(in the rows, 128 means zero)
One turn moves every row onto another: examples first, then more rows asked
Lesef: [144 139 121 121 119  79 133 159 136 143 132 119 126 157 167 145 105 131
 141 139 134 130 125 119 155 122]
sopu: [146 115 113 130 117 124 130 101 133 120 114 104 139 147 142 102 101 126
  89 142 145 135 154 134 101 145]
Pov: [101 120 101 114 111 138  87 125 134 141 128 143 145 130 157 121 119 122
 137 140 152 107 163 127 123 140]
nomu: [109 118 132 127 141 108 108 134 111 140 128 105 176 138 126 144 105 104
 153 163 120 118 133 128 107 118]
Pum: [112  94 154 125 141 117 114 152 141 114 127 128 133 122 178 138 166 131
 117 116 119 146 120 162 146 109]
bapu: [117 142 139 108 118 152 163 131 137 118 105 121  92 128 114 139 120 127
 144 158 127 140 156 102 134 123]
tazed: [132 128 135 132 120 141 151 134 113 120 116 114 114 115 112 112  95 151
 133 164 151 144 157 129 112 138]
febi: [118 104 167 121 120 150 137 106 159 119 106 112 119 146 171 136 125  85
 120 153 138 116 134 142 125 144]
vud: [121  90 154 103 165 127 110 143 101 130 111 126 119 109 182 131 141 108
 124 152  89 136 137 133 126 115]
vobi: [134 137 141 144 120 174 144 141 124 101 126 125 100 140 148  98 102 150
 146 152 137 127 127 140 110 119]
zeg: [136  99 130 120 145  94 126 126 141 139 109 133 127 135 168 125 146 139
  87 110 128 133 132 126 153  87]
Ses: [126 161 152 117 133 142 144 121 121 135 116 104 118 123 107 159 123 125
 126 165 109 138 103 116 140 111]
zivep: [121 141 156 109 131 127 142  99 118 106 103 143 132 140 113 141 107  93
 121 121 153 108 124 135 130 106]
Pade: [148  82 155 119 141 119 115 105 138 119 128 110 149 130 141 112 144 143
  90 130  91 140 119 103 145 107]
govu: [115 113 150 130 127 160 156 105 138 101 121 145 115 153 114 134 120 114
 147 142 151 113 151 116 132 131]
puv: [151 147 164 121 137 134 131 143  97  97 136 128 107 161 163 105 108 130
 135 162 130 108 107 135 128 140]
Gofa: [116  94 143 136 152 119 114 154 120 120 133 136 133 113 160 147 146 133
 103 111 114 157 145 165 141 121]
Kotu: [117 131 120 144 132 162 138 139 128 129 133 167 114 143 140 117 109 138
 155 143 148 105 139 109 123 121]
rut: [118 157 148 124 122 131 116 160 122 112 147 172 135 129 134 132 116 121
 143 120 136 108 120 114 143 132]
Kigu: [117  79 145 100 159 109 107 136 102 124 117 125 148 114 180 113 149 119
 128 152 114 133 130 143 117 120]
Moner: [149 103 134 121 152 116 130 115 125 125 112 131 108 146 177 120 136 130
  88 101 115 151 129 139 147  92]
Dusup: [121 129 145 129 124 113 125 142 129  97 129  85 130 174 154 157 129 112
 153 149 121 131 124 169 130 119]
zos: [122  91 144  98 141 137  77 109 102 101 118 118 131 126 145 111 138 130
 112 124  93 127 161 129 137 103]
mab: [130 152 126 125 130 119 114 135  86 115 132 105 126 143 108 130 110 161
 116 164 140 122 145 145 133 130]
Mez: [150 114 164 129 104 105 120 121 143 105 140 110 161 155 133 116  83 125
 125 118 132 124 123 122 149 125]
lus: [112 149 118 129 106 135 130 156 170 146 117 114 119 122 146 150 132 128
 104 141 112 143 153 111 134 133]
gel: [121 150 145 101 112 131 109 134 138 118 114 104 147 150 145 116  95 111
 145 134  90 112 120 104 127  82]
biga: [118 104 128  88 137 124  88 130 113 105 119 111 145 125 153 105 153 144
 114 137  80 130 145 118 129  96]
revu: [148  93 144 125 147 131 101 110 122 140 139 132 133 122 145 117 139 143
 105 119  90 152 124  93 156 111]
Febo: [137 135 129 120 105 173 113 126 150 117 137 109 120 141 175 105 127 126
 137 153  97 140 106 113 116 139]

zeg moves to Pade
mab moves to puv
Now these:
vobi moves to Kotu
sopu moves to Febo
Dusup moves to Lesef
vud moves to Gofa

One turn moves every row onto another: examples first, then more rows asked
puna: [121 124 101 142  78 138 148 118 121 150 124 124]
nenib: [119 131 120 126  99  83 114 128 110 127 121 113]
gitul: [ 93 130 117  96 130 135 156 110 125 133 118 153]
Ripif: [160 126 134 112 118 129  98 145 126 119 102 122]
Bem: [132 136 116 124 145 116 108  98 142 131 154 111]
Kip: [142 119 120 173 112 137 140 117 130 101 125 123]
Buki: [161 142 117 134 102 127 140 141 146 132 142 155]
bazo: [119 104 109 106  91 151 159 102 104 140 124 135]
saguk: [110  97 139  96  97 122 109 115 129 101 104 130]
gudo: [133 143 117 155 143 143 151 111 131 135 118 149]
Lis: [130 131 112 100 146 136 148 101 156 131 128 155]
kifav: [100 109 140  90  90 148 128 118 128 120 129 153]
lados: [123 114 126 175 109 147 133 114 115 132 125 148]
bel: [123 125 136  97 102 123 117 128 122  97 162 110]
kisu: [130 155 140 122 136 124 160 111 126  95 132 137]
pobob: [129 129 107 117 146 137 103  84 126 135 149 146]
nela: [132 100 123 111 125 135  93 143 106 122 102 139]
lodaz: [140 100 115 129  95 139 110 135  99 140 113 109]
tadut: [157 126 131 118 107 131 159 138 103 138 132 107]
losun: [153  97 126 114 132 106 138  94 135  93 136 135]
nav: [118 117 133 105 133 134  89 100 141  98 142 139]

lodaz moves to gudo
losun moves to nenib
Now these:
tadut moves to kisu
lados moves to pobob
Kip moves to Bem
puna moves to Lis
gitul moves to kifav

One turn moves every row onto another: examples first, then more rows asked
Gumo: [160 130  99 104 122 123 124 134 141 134 136 128]
Gedad: [ 98 174 124 134 144 152 105 148  94 113 127 132]
fales: [147 150 141 132 145 114 108 116 125 142 107 122]
rali: [101 153 105 113 114 168 153 112 136 102 129 110]
Mopi: [110 122 123 116  83 169 113 137 111 120 144 130]
beli: [ 84 149 110 112 105 153 156 134 123 148 120 100]
Fef: [ 97 178 124 142 144 153 109 143 101 108 121 122]
sinem: [ 88 140 109  96 106 154 150 141 110 149 133 123]
figup: [158 140  98 122 121 122 131 127 155 130 123 106]
reri: [147 148 141 129 145 113 107 118 120 147 108 124]
bap: [ 99 175 124 137 145 154 106 144  98 107 125 130]
raba: [103 136 125 142  80 168 122 130 131 119 122  96]
rigif: [147 147 140 126 145 114 105 120 119 145 111 130]
vipos: [ 91 155 109 121 109 161 157 120 137 123 119  94]
visun: [105 143 105  98 116 170 148 117 124 104 142 132]
lalo: [ 92 176 125 141 142 149 109 150  96 121 120 122]
tigul: [110 134 123 135  85 173 119 122 132 101 131 107]
kega: [149 135 100 115 116 115 130 143 141 156 123 110]
Gav: [ 94 178 125 143 143 151 109 146 100 115 119 120]
teku: [149 151 140 132 147 116 107 112 126 135 109 125]
kipo: [ 97 131 127 134  76 161 120 141 120 138 125 101]
liraz: [150 146 139 125 147 116 106 116 120 139 114 133]
vuge: [114 127 122 123  85 175 114 127 122 102 142 125]
Fak: [163 135  97 113 124 126 128 127 150 125 131 119]
pag: [151 140 101 123 118 117 132 135 151 146 118 100]
fuvo: [101 124 126 121  77 162 115 145 111 139 135 118]
Sato: [151 148 140 128 148 117 106 114 124 134 111 131]
tof: [ 99 138 107  88 111 162 146 132 110 128 144 138]
losig: [ 95 174 125 136 143 150 108 151  93 120 124 129]
zar: [154 131 100 106 118 118 125 142 135 152 133 124]

Fef moves to Gav
pag moves to kega
rigif moves to liraz
Now these:
fuvo moves to Mopi
visun moves to rali

